(in the rows, 128 means zero)
Where one turn sends some rows of the set: a few examples, then the rows asked:
saf: [122 107  95 119 120 125 136 140 102 145 143 133 163 104 148 130 151]
Rodib: [135  79 106 127 107 111 133 148 106 142 114 133 153 136 151 126 131]
rem: [123 123 110 110  96 115 141 152 115 159 150 135 158 100 143 133 152]
duzo: [127 104 124 117 108 105 139 156 150 163 135 121 134 125 137 126 137]
Nefa: [121 123 112  94  98 114 133 134 126 158 140 134 161  96 150 127 156]
tasok: [128  87 117 129 103 108 145 156 126 154 117 118 148 131 135 123 142]
lesu: [128 101 127 121 103 107 129 156 149 157 143 128 130 127 145 132 143]
zum: [117 107 102  94 119 124 136 126 110 145 133 130 166 105 148 127 157]
bimop: [119  99 126 120 106 109 135 152 150 161 143 133 137 129 141 133 136]
neni: [141  84  98 121  99 114 132 141 105 144 108 137 147 131 152 123 134]
Leti: [127 117 109  96 102 131 131 129 113 141 144 139 157 101 143 133 154]
fek: [128 119 103  83 114 117 122 148 128 131 134 151 138 129 163 127 125]
vig: [119 107 100 111 118 126 145 145 100 145 143 131 163 108 140 134 153]
nezag: [127 125 122 100 117 115 130 151 158 137 142 133 138 123 156 120 137]
lugad: [135 108 102  95 106 115 130 148 112 121 108 138 162 131 168 118 133]
Varab: [139 121  99  87 109 119 120 153 128 136 129 149 124 119 161 122 128]
bos: [128 124 114 103 118 108 130 156 155 144 136 132 122 116 158 118 143]
bobe: [120 119 109 118  95 113 135 150 113 158 149 135 155  97 151 131 158]
nivo: [115 111  98 118 114 108 139 146 109 161 140 126 165 101 158 128 156]
vubu: [125 116 110 103 104 134 123 131 116 144 142 142 154  95 148 130 155]
fifu: [138 109  98  90 103 118 128 143 107 121 109 133 147 131 157 119 132]
ris: [130  87 121 133 103  99 137 154 132 156 120 117 150 131 151 123 148]
zofo: [128 124 121  96 112 107 120 152 151 139 133 138 129 117 164 120 140]
nez: [125  98 117 128 110 107 136 153 143 158 141 128 121 127 144 130 143]
lemi: [130  86 102 110 102 110 138 147 104 141 102 125 154 134 147 124 135]
nebek: [136  82 104 122 101 110 130 152 103 143 113 132 154 136 152 127 135]
pozil: [137 117 104  85 115 122 114 151 126 128 129 146 134 126 161 125 127]
rik: [127  89 119 137 111  96 140 153 135 154 124 120 147 131 152 121 144]
Buv: [133 128 118  98 110 111 131 152 154 146 142 127 128 121 148 124 133]
tunev: [139 103  98  95 113 114 122 146 112 129 105 135 156 129 167 117 132]
Niz: [126  88 124 133 100 106 144 153 134 149 118 122 159 129 145 123 147]
Refi: [126 107 125 122 106 102 131 159 145 155 146 133 125 126 150 129 138]
tinis: [118 121 112 104  99 115 127 135 123 160 139 138 155  91 157 128 160]
sezi: [130 122 122  94 116 112 120 152 155 141 137 133 130 120 160 121 141]
nasev: [119 107  99 102 122 127 126 126 112 147 135 134 164  99 153 126 155]
Kete: [128  81 106 115  96 110 134 149 104 146 110 139 158 136 151 129 132]
falo: [131  85 113 136 106 103 141 143 131 153 114 118 145 128 148 119 147]
bov: [139  96 103 102 112 115 122 141 113 127 102 138 155 127 165 114 133]
Nesi: [143 108  95  96 107 115 124 142 115 130 103 139 148 122 167 112 134]
dol: [115 112 101 108 115 110 147 149 112 162 139 124 168 103 148 128 155]
Val: [138 114 109  87 108 122 114 148 123 128 125 152 133 123 163 122 127]
lonu: [136 125 103  79 110 115 123 143 131 132 128 138 134 126 159 124 127]

rik goes to Rodib
lugad goes to fek
Now these:
Nesi goes to Varab
lonu goes to Buv
dol goes to vig
pozil goes to sezi
vubu goes to tinis

Where one turn sends some rows of the set: a few examples, then the rows asked:
nuro: [122 149 128 123 120 133 132 126 131 142 109 129 113 152 137 126 121 139
 128 122]
Som: [123 116 133 126 128 140 132 137  99 130 140 127 113 110 127 151 136 127
 127 125]
famif: [144 124 106 134 112 133 125 116 132 127 134 135 124 135 106 123 141 141
 115 117]
bepem: [127 125 154 109 107 131 128 117 115 126 147 118 130 105 113 155 128 128
 124 126]
nezak: [126 111 153 120 127 113 115 120 148 109 121 139 135 126 119 136 143 133
 122 128]
dateb: [100 118 130 114 123 123 130 128 130 131 123 125 129 131 144 155 139 115
 144 107]
fefa: [136 126 145 117 129 132 121 111 133 146 122 133 112 110 132 134 107 139
 121 136]
Puni: [118 119 127 118 127 142 121 143 100 126 140 124 122 117 110 128 144 130
 142 131]
selel: [131 144 105 127 134 129 132 110 107 114 127 127 117 136 132 120 129 116
 125 127]
tib: [127 113 142 129 123 123 125 101 146 112 120 138 143 132 107 140 141 140
 140 119]
Gepe: [126 143 156 121 147 123 126 116 115 120 132 119 123 122 119 130 119 139
 132 147]
nuna: [140 130 110 118 127 122 121 137 143 111 142 123 144 127 114 132 134 114
 121 132]
vopoz: [115 120 128 122 141 128 112 122 111 131 117 117 131 148 116 147 126 137
 149 104]
tet: [120 156 125 118 127 120 123 118 132 140 130 113 119 150 134 118 125 128
 119 132]
devi: [114 121 131 141 141 119 126 104 152 138 126 122 130 141 125 150 140 149
 136 119]

famif goes to Gepe
bepem goes to devi
Now these:
vopoz goes to nuna
nuro goes to Puni
tib goes to tet

Where one turn sends some rows of the set: a few examples, then the rows asked:
sig: [ 87 165 149 125 123 147 115  99 117 142 139 101 152 129 129 129 113 142
 132 118 126 127 116 120 111 135 124 139 140 115 126 107 111 110 103 116
 146 125 135 123 143 119 133 143 135 152 117 135 116 104 159 132 127 134
 121 137 126 168 124  96 124 132 143 129 125 107 106 105 139 129 142 131
 120 143 132 109 129  98]
gerim: [ 88 147 143 148 120 148 142 126 122 148 130 116 143 143 134 149 130 125
 122 113 124 114 144 145 104 141 136 132 134  99 107 130 109  90  94 142
 135 122 124 143 119 154 115 137 143 158 113 135 109  93 149 126 113 123
 103 135 103 141 130 126 128 152 145 167 124  86 105  88 166 145 152 115
 130 144 133  86 123 106]
Susu: [ 95 124 123 147 125 137 152 112 120 134 131 109 159 143 149 138 101 122
 122 119 135 123 153 155 125 128 129 127 141 101  99 118 103 108 132 131
 132 110 112 123 129 138 123 160 168 133 111 131  93 106 139 144 118 113
 126 112 135 138 137 139 112 150 158 148 119  91 117  87 152 155 130 128
 123 158 135 119 128 106]
nelol: [ 86 130 127 150 130 126 141  96 122 115 116 128 148 130 126 150 105 131
 102 142 133 136 143 138 118 125 155 147 147 111 103 126 123 121 111 121
 131 137 120 125 128 146 115 130 136 143 119 153  95 116 146 137 108 131
 100  98 105 150 134 122 133 150 137 157 137  92 125 104 154 166 142 141
 139 146 126 111 120  90]
fafu: [ 96 154 142 141 135 137 134 111 134 127 141 123 146 136 139 154 136 125
 109 116 139 109 147 153 107 149 138 127 140 117 119 127 118  78  98 127
 144 135 130 141 116 159 127 137 137 148 102 137 102  98 156 119 130 126
 105 123 124 136 132 142 123 149 154 166 143  99 106  86 163 166 153 110
 142 158 130  98 112 108]
risuk: [101 157 130 136 108 152 133 111 143 140 135 122 156 138 140 107 108 157
 118 117 123 131 164 141  95 114 127 136 146 117 109 118 115 104 106 125
 159 140 121 120 145 122 129 114 145 130 106 105  81  92 131 131 140 123
 131 128 114 142 134 126 110 149 151 158 113  84 114 122 133 144 131 128
 126 144 126 119 158 107]
Nok: [ 97 130 128 147 125 126 137 111 128 142 125 126 165 141 135 133 100 112
 104 119 134 115 144 149 122 123 105 123 148 109 109 104 101 114 121 137
 133 120 121 136 129 133 133 158 177 135 103 141  94  92 143 128 130 129
 117 120 136 146 127 137 113 165 150 173 123  93 127  94 158 154 138 124
 138 154 123 105 115 116]
poriz: [105 162 139 131 119 152 140 103 142 134 126 111 140 128 130 119 117 136
 124 120 126 124 175 120 100 136 130 128 139 130 115 120 118 105  99 118
 161 122 121 115 139 138 136 118 143 126 108 123  98  97 123 128 132 104
 130 112 103 143 142 122 109 159 168 136 116  84 111 117 146 131 134 133
 129 142 125 131 147 120]
Somu: [ 91 135 118 143 130 126 141  96 129 126 119 133 150 129 132 144 106 127
 110 137 122 141 142 145 128 128 144 145 137 100 137 128 124 122 109 137
 120 130 135 123 128 129 116 137 137 128 110 155  91 111 138 144 128 137
 107  97 121 159 139 131 126 151 150 153 146  85 124 115 175 152 144 122
 125 157 114  99 122  97]
fumim: [ 87 142 120 141  94 139 116 120 133 129 122 139 167 118 147 147 126 167
 103 116 124 122 162 132 113 106 139 142 127 123 121 107 115 106 107 122
 149 133 144 115 129 166 116 122 130 114 117 127  92 133 136 132 130 120
 116 122 133 131 124 127 124 152 146 158 126 103 101 113 164 158 131 116
 140 146 142 136 135  96]
Luvaf: [ 90 158 113 144 121 113 150 115 129 150 139 145 130 137 153 147 120 123
 122 114 121 132 149 145 129 146 133 125 142 103 114 119 135  99 115 138
 149 135 118 124 128 141 123 150 146 151 120 148 110 103 128 114 121 145
 118 130 111 141 145 132 125 118 148 130 127  96 119  99 149 147 148 127
 154 149 120 123 119  93]
pelam: [ 80 148 136 126 131 143 113  99 128 146 122 126 148 125 135 128  93 139
 127 104 122 114 125 132 117 140 101 129 138  95 128 123 150 133 137 119
 144 129 127 116 143 129 142 136 125 120 105 119 113 118 150 129 126 131
 103 121 116 136 140 135 111 145 143 160 131 121 105  98 159 132 137 125
 110 153 129 138 103 114]
Fubid: [ 92 148 124 160 122 125 150 100 126 152 145 140 134 138 140 147 121 138
 108 120 111 129 153 158 117 136 148 127 133 113 115 118 138  98 116 137
 146 131 139 121 133 135 149 154 138 130 122 139  97  99 136 120 123 126
 132 130 116 153 138 143 109 124 158 141 119 101 119 102 141 140 144 123
 166 146 125 111 107 103]
bub: [ 95 157 121 137 113 155 129  98 142 127 148 122 135 124 139 105 120 149
 113 117 126 137 169 133 102 130 123 140 139 118 126 128 114  94 106 127
 155 148 122 128 135 138 129 118 137 141 103 118  92  96 135 130 121 102
 119 111 101 150 134 131 116 149 162 144 108  78 128 130 146 144 120 119
 123 161 136 119 152 110]
gufak: [ 90 148 111 151 102 141 109 119 129 137 131 142 169 113 146 143 130 150
 102 109 138 127 159 140 113 111 123 116 137 119 113 112 132 109  98 120
 161 137 134 109 126 160 128 144 135 124 128 120  98 135 150 145 136 121
 123 136 137 132 128 133 127 160 147 161 117 108 122 123 162 154 134 111
 136 141 124 130 136  88]
zem: [ 89 151 125 129 119 142 116 103 126 139 120 123 129 116 128 112 101 129
 113 125 121 121 109 124 116 145 111 127 130  99 137 124 150 120 136 124
 147 125 135 121 133 131 136 142 121 129 104 138 122 115 131 122 125 124
 104 138 105 135 142 144 106 139 143 154 111 121 119  92 164 144 127 122
 121 150 117 131 119 109]
vap: [104 152 115 150 108 148 109 119 135 138 120 141 166 135 148 139 127 168
 108  96 125 117 162 122 120 110 126 123 134 115 116 111 112 109 105 126
 143 125 136 105 134 174 126 140 134 134 129 135  92 135 150 126 127 120
 107 122 130 133 122 124 130 141 145 169 122 118 128 113 140 154 126 124
 136 149 137 131 127 104]
bili: [ 89 157 121 127 103 136 119 123 111 138 134 139 167 114 116 118 126 146
 121 114 138 123 119 147 106 127 112 148 135  97 100 138 122 106 111 131
 157 145 149 148 138 159 143 138 136 111 105 138  98 119 144 129 137 121
 103 111 121 162 132 135 120 152 137 155 115 101 124 103 180 157 128 142
 123 136 149 122 109 113]
zomif: [ 94 158 137 127 120 147 128 107 139 155 126 135 147 126 132 123 120 141
 114 130 131 117 170 129  96 129 129 126 132 121 119 136 115  95 104 122
 157 157 124 127 141 117 135 114 141 135  98 102  78  95 135 138 127 108
 122 127 117 148 129 134 112 149 155 151 101  85 108 129 150 142 140 114
 120 157 129 133 142 110]
puze: [ 99 148 114 137 109 141 125 117 109 145 140 128 150 117 122 121 133 152
 109 113 146 132 131 139 105 130 115 159 150 103  98 120 117 112 137 121
 146 148 143 147 131 156 140 145 150 127 108 133 110 126 133 119 132 126
 123 105 123 152 148 126 132 147 140 170 106  95 132 113 181 157 139 104
 125 118 136 133 120 103]
mezan: [101 160 130 148 116 145 118 112 131 145 117 148 164 128 136 146 137 158
 112 116 146 123 163 112 115 106 131 127 133 124 105 118 102 111 114 120
 144 131 144 112 133 157 121 131 132 133 108 127  98 142 135 147 116 127
 105 129 132 124 134 129 128 152 162 153 117 101 116 111 146 171 136 114
 148 135 123 126 138 105]
ganaz: [ 78 151 127 109 130 151 111  88 113 141 128 120 145 134 128 115 129 144
 124 141 134 127 124 120 120 131 130 127 145 128 120 116 128 106  85 116
 144 129 137 122 136 125 146 138 137 124 114 134 105 102 144 137 129 151
 126 138 123 142 129 109 125 141 147 142 120 104  94 102 147 126 158 145
 123 148 116 114 133 100]
Vufim: [ 88 162 132 137 126 156 120 102 132 142 101 115 129 121 139 123 100 136
 127 121 112 117 128 118 116 145 105 139 136 112 137 117 145 113 142 121
 129 136 114 130 126 142 132 138 130 131 103 122 113 109 127 129 129 124
  95 111 119 123 131 137 119 147 133 153 119 116 101  88 159 142 136 117
 126 155 122 139 111 114]
getes: [100 161 121 144 125 143 107 123 119 139 131 124 155 130 119 127 124 149
 123 109 133 138 115 143 104 128 128 175 139  98 112 131 112 111 119 134
 155 142 143 145 135 160 144 146 147 113 109 144 113 126 129 108 139 133
 125 109 123 151 130 123 113 140 140 160 108  85 116  96 166 158 136 135
 128 135 140 134 114 117]
tibip: [ 92 145 149 140 130 125 132  83 117 151 123 112 143 140 146 145 123 145
 109 118 128 128 150 141 110 140 130 137 126 105 113 112 133 116 111 135
 136 143 129 126 130 154 122 150 151 131 112 118  64  99 160 130 104 134
  96 101 122 152 139 121 116 131 128 148 116  96 140 111 162 129 155 129
 146 152 116  95 119 111]
fisap: [ 88 163 127 142 125 152 107 108 110 139 140 116 143 132 127 115 121 150
 122 147 141 136 124 114 117 113 125 130 139 125 119 107 116 106 102 125
 136 130 137 123 132 124 137 152 141 149 113 138 107  97 150 145 118 152
 128 129 118 150 117 111 128 139 141 131 117 108 107  96 140 122 141 112
 122 154 113 112 140 105]
Guti: [ 83 133 147 136 135 132 141 107 128 163 131 125 137 127 137 152 128 142
 103 112 146 132 142 144 118 145 138 141 133 103 125 113 113 119 129 138
 146 133 121 124 141 150 126 153 150 132 109 138  70  88 155 122 105 125
 100  97 109 141 149 118 116 139 121 147  99  96 129 100 154 136 143 121
 146 143 127 116 121 107]
sado: [ 94 145 131 137 111 116 111 125 114 138 124 123 151 117 135 118 127 149
 124 118 150 122 117 131 102 124 118 160 127 115 104 124 123 114 125 133
 166 139 154 142 136 166 144 147 152 119 103 124 108 124 142 118 129 131
 103 110 121 154 127 128 113 144 130 156 110  98 125 103 169 156 131 121
 122 136 135 143 101 110]
kegi: [ 99 152 134 116 117 154 113  96 117 140 127 119 146 136 131 118 116 152
 131 132 139 126 120 120 111 131 120 127 149 121 123 119 119  93  89 111
 142 125 122 128 141 126 134 140 123 151 105 141  97  99 162 139 131 148
 114 134 120 136 134 116 124 120 150 144 115 110 100 106 148 126 141 121
 111 152 114 101 146 109]
muni: [ 83 152 124 136 106 154 130 108 127 132 123 122 137 126 135 121 106 132
 123 110 119 127 120 107 125 140 103 131 137  94 122 126 140 121 144 130
 147 130 127 125 120 137 141 135 113 139 121 133  99 110 128 125 130 130
  89 112 131 148 144 140 114 140 130 151 125 133 111  95 167 142 139 119
 126 150 143 124 115  94]

Luvaf goes to Susu
Somu goes to Fubid
gufak goes to pelam
Now these:
vap goes to Vufim
poriz goes to puze
sado goes to kegi

